(in the rows, 128 means zero)
Where one turn sends some rows of the set: a few examples, then the rows asked
U: [128  84 170 140 133 104 145 152 126 138 116 143 154 115 120 143 102 110
 110 124  90 129 113 117  92 111 149 134 156 125 104 148]
R: [126  83 169 139 124 115 139 153 139 129 121 150 151 122 127 142  90  98
 116 112 105 141 115 127  87 119 158 142 166 132 113 136]
E: [133 115 174 148 126 121 138 150 122 135 128 132 119 128  67 140 100 127
 132 101 117 121 129 128 110 135 132 124 132 106 115  90]
V: [128 109 159 157 121 131 132 169 123 134 116 137 112 106  82 129 112 142
 140 112 129 127 134 119 106 118 136 123 129 118 122  98]
Z: [137 147 135  98 121 104 129 114 143 122 112 112 118 135 117 147 109 129
 126 138 120 109 128 145 115 120 153 120  96 136 156 109]
L: [120 104 188 105 117 112 167 132 124 157 123 124 136 151 101 158 120 111
 121 127 110  97 102 129 103 106 134 135 108 141 128 130]
D: [112  76 175 138 122 111 144 161 138 138 111 147 150 118 133 142 107 106
 121 133 106 125 106 135  95 110 141 145 152 130 109 141]
B: [145 138 151  91 112 111 130 108 144 123 116 121 106 141 106 140 104 133
 122 124 113 112 116 142 108 122 150 124  85 140 148 107]
G: [124  79 166 144 124 114 135 159 131 142 114 161 148 118 129 130  93 106
 117 114 100 137 120 129  93 112 157 137 150 122 111 149]
S: [127 111 180 106 108  90 164 130 111 139 123 120 129 142 102 170 110 114
 114 121  99 106 106 117 104 109 134 124 100 136 125 134]
Y: [121 102 180 106  99 107 161 136 112 146 129 138 143 144  99 164 107 103
 121 110 109 117  95 114  95 110 143 129 108 142 131 133]
N: [141 119 123 123 133 118 100 136 165 120 111 145 125 117 136 116  89 121
 121 127 114 137 130 153 108 126 163 132 136 123 140 115]
M: [142 112 127 117 133 111 117 139 162 120  99 144 136 107 142 122  98 123
 123 151 116 136 120 160  94 123 152 136 149 118 129 112]
K: [153 120 141 124 137 125 108 137 156 111 106 133 130 119 138 119  88 123
 124 140 120 142 129 149  97 124 167 133 142 134 144 102]
W: [132 117 141 137 106 110 140 131 120 136 119 136 119 123  76 141  99 112
 141 104 119 135 130 130 116 151 123 120 119 101 126  91]
T: [126 113 127 145 102 120 133 151 119 135 107 141 112 103  91 132 110 126
 149 115 130 141 135 121 112 133 128 120 117 113 135  99]
F: [149 140 141  83 126 112 139 109 148 139 112 119 122 141 109 138 111 126
 126 143 119 109 113 156 100 119 144 126 103 130 148 102]
C: [138 117 124 131 143 116 110 139 155 121 104 136 141 111 135 121 102 126
 121 139 111 133 135 145 105 121 170 128 153 125 135 124]
Q: [148 139 152  92 114 117 131 119 128 129 114 120 123 142 110 139 107 126
 126 135 126 118 109 136 104 113 152 120  85 144 161 101]
A: [127 100 193 115 102 108 165 131 111 149 123 138 128 143  99 154 107 119
 118 112 101 110 106 117  96 108 143 127  97 139 120 140]

K goes to Q
M goes to F
T goes to W
Where do these go?
S goes to U
A goes to G

